128 stands for zero in the data rows.
Here are some points, each followed by its number:
127 147 124 140 144 111 130 125 173 120 134 162 130 121 134 132 0
255 110 076 089 171 148 117 180 186 164 152 038 146 130 215 138 1
118 117 143 133 140 120 125 121 126 132 120 139 115 095 120 119 2
255 075 063 124 198 155 097 097 182 119 163 073 102 077 141 103 3
000 149 115 148 139 122 151 053 120 094 169 252 079 081 051 111 4
115 112 124 149 144 131 139 100 160 116 143 152 115 115 144 142 5
194 093 089 129 153 153 106 156 148 144 159 108 108 110 159 134 6
255 092 072 116 174 139 091 171 194 159 131 047 117 133 198 150 7
108 123 167 105 085 149 120 141 059 122 128 110 124 183 123 136 8
151 104 092 151 135 128 156 137 112 136 128 143 120 099 132 136 9
208 076 093 077 212 187 084 107 155 089 175 126 101 047 161 052 10
180 110 096 131 155 122 150 125 124 128 151 104 118 122 145 169 11
193 125 048 168 149 141 132 106 154 154 113 097 149 125 157 118 12
196 109 078 138 161 157 132 132 152 149 137 091 098 112 154 158 13
143 120 136 054 142 159 113 133 160 099 126 143 128 095 135 069 14
221 113 084 145 146 117 128 130 144 145 119 079 116 106 160 131 15
212 101 100 161 136 188 100 126 159 147 146 082 113 111 144 105 16
227 111 112 110 160 146 133 141 118 136 152 083 110 146 162 150 17
137 121 138 097 048 148 114 183 084 183 098 082 138 181 174 147 18
170 082 092 083 148 171 127 097 180 105 143 156 122 110 140 090 19
163 133 139 096 140 134 127 145 163 146 135 165 121 126 145 097 20
235 105 083 147 157 146 117 148 166 172 159 089 135 115 143 156 21
116 113 144 138 138 123 128 120 120 130 118 139 115 091 116 118 22
255 104 103 099 159 170 120 145 138 153 135 062 139 111 176 154 23
000 194 168 242 152 081 128 020 116 119 200 255 087 049 000 135 24
000 183 189 227 145 089 164 021 127 120 165 255 089 022 000 129 25
000 186 160 187 204 085 177 009 096 109 202 255 048 067 000 134 26
089 124 152 144 139 115 128 106 116 127 126 165 113 086 099 117 27
150 128 103 122 167 126 136 120 133 140 138 133 091 108 138 153 28
116 122 115 143 113 139 136 110 103 133 135 121 128 112 129 142 29
090 127 170 104 083 145 123 134 057 115 128 127 120 176 110 135 30
000 155 118 150 137 120 153 046 115 087 169 255 074 073 038 108 31
127 162 136 138 118 151 110 160 148 142 096 133 153 105 124 185 32
113 140 147 142 170 120 157 108 131 121 112 120 139 122 117 124 33
023 159 145 158 142 136 136 070 119 082 175 212 099 107 038 124 34
069 137 119 124 135 108 116 081 137 114 126 195 101 096 077 112 35
171 165 144 129 090 147 119 142 133 153 104 099 169 099 117 133 36
075 157 112 132 129 108 148 090 138 091 128 202 123 094 091 112 37
093 144 127 145 114 111 146 128 140 115 154 191 098 135 099 139 38
248 097 075 115 174 137 097 169 195 160 129 054 120 131 195 152 39
121 136 143 140 168 123 160 114 133 124 109 111 144 128 123 130 40
188 096 083 142 125 139 122 146 135 122 142 094 096 144 143 155 41
223 103 085 047 188 169 108 138 145 100 166 131 085 056 146 067 42
094 143 130 149 130 105 146 126 153 156 159 151 136 125 128 119 43
Which three points above are nearest to each new point by angle? Their numbers follow each, nearest first.
132 115 110 118 104 144 132 108 136 143 125 142 146 107 117 106 19 14 35
145 138 117 048 138 160 115 139 137 111 119 170 137 122 137 079 14 20 42
138 122 139 047 140 162 116 132 161 097 128 149 129 094 134 063 14 19 42
072 136 122 118 134 112 115 081 137 111 124 193 105 100 081 106 35 31 4
075 135 119 123 132 112 118 083 137 116 126 190 105 097 081 111 35 31 4
121 119 113 146 119 155 133 120 124 143 140 106 133 125 148 160 29 13 11
255 075 051 112 202 161 111 098 206 105 191 119 082 067 140 132 3 6 10
157 111 126 119 099 141 141 168 114 138 108 070 124 141 145 133 18 23 1
173 101 134 109 151 111 114 105 146 126 156 118 127 144 121 116 3 17 10
192 100 075 105 134 184 120 160 083 118 091 108 152 124 160 131 23 17 1
000 127 161 143 050 098 146 152 092 135 093 160 127 153 105 116 30 8 38
210 116 118 111 154 140 132 139 119 134 145 092 113 148 159 147 17 23 1
147 104 094 153 132 125 158 138 108 134 127 148 122 097 130 134 9 11 28
152 115 108 151 137 130 118 133 114 121 106 116 171 114 151 100 12 15 16
044 142 187 156 085 084 160 110 111 137 119 125 163 175 096 156 30 8 25
151 092 126 164 137 151 133 110 135 123 127 109 139 113 116 134 16 3 12
159 123 103 138 133 137 152 120 133 118 144 134 117 114 110 163 11 9 28
126 139 124 137 149 131 116 123 109 128 130 133 121 134 129 150 28 26 11
157 122 105 131 138 136 149 120 134 117 143 138 121 112 112 157 11 28 9
191 116 082 131 159 155 133 135 152 144 134 096 099 114 151 153 13 6 21
031 150 188 159 082 076 162 113 109 137 119 135 167 181 096 156 30 43 25
209 073 093 072 216 191 081 106 157 082 180 131 101 038 162 042 10 42 19
041 144 186 159 088 079 161 111 110 135 120 128 165 174 093 157 30 25 43
126 102 126 097 136 083 124 118 143 119 146 140 150 120 124 090 14 19 20
103 115 131 150 142 128 143 095 157 114 143 161 114 110 143 140 5 4 0
144 141 122 046 135 161 116 145 134 111 116 167 138 123 136 078 14 20 42
146 106 097 154 135 122 154 132 108 134 127 145 122 099 130 132 9 11 28
142 162 135 135 113 160 106 170 156 148 090 117 158 107 134 193 32 36 18
160 109 124 116 098 143 141 166 113 139 111 067 123 142 148 135 18 23 41
142 164 126 091 153 126 132 140 155 092 121 157 126 107 142 118 14 20 0
164 141 089 148 101 152 119 143 146 087 118 116 124 136 163 132 41 12 16
138 139 077 129 135 113 112 106 146 135 129 114 103 135 157 124 12 15 13
170 133 123 130 126 160 108 164 137 131 105 097 153 073 133 152 36 23 32
128 122 143 095 039 146 115 188 080 187 096 082 141 186 177 149 18 8 30
123 137 146 141 172 121 161 113 132 123 109 105 144 128 123 127 40 33 26
140 144 122 039 137 161 115 143 137 109 114 175 140 121 137 072 14 20 42
142 122 118 064 132 146 141 121 137 092 109 170 136 104 140 102 14 19 42
145 118 097 116 123 143 128 132 122 150 119 120 145 164 145 148 18 1 41
164 080 094 076 147 173 127 093 187 102 142 165 122 110 137 084 19 10 14
133 136 113 072 147 137 107 108 137 082 125 165 144 117 131 081 14 19 10
255 073 061 127 205 157 097 090 182 116 163 074 098 074 136 097 3 10 16
137 134 122 066 180 133 099 148 150 092 109 152 150 100 149 072 14 42 10
043 144 188 152 089 083 158 110 113 134 119 132 163 171 096 150 30 25 43
152 096 101 166 126 092 115 124 120 138 159 153 128 123 111 146 9 11 21
140 092 131 167 129 151 132 109 133 122 124 110 140 120 114 135 16 29 12
116 126 126 058 141 167 110 137 155 084 108 163 146 084 128 084 14 19 42
090 143 131 147 129 103 150 125 151 153 154 153 135 129 124 118 43 38 24
157 109 131 112 093 143 143 172 110 140 106 064 122 142 147 135 18 23 1
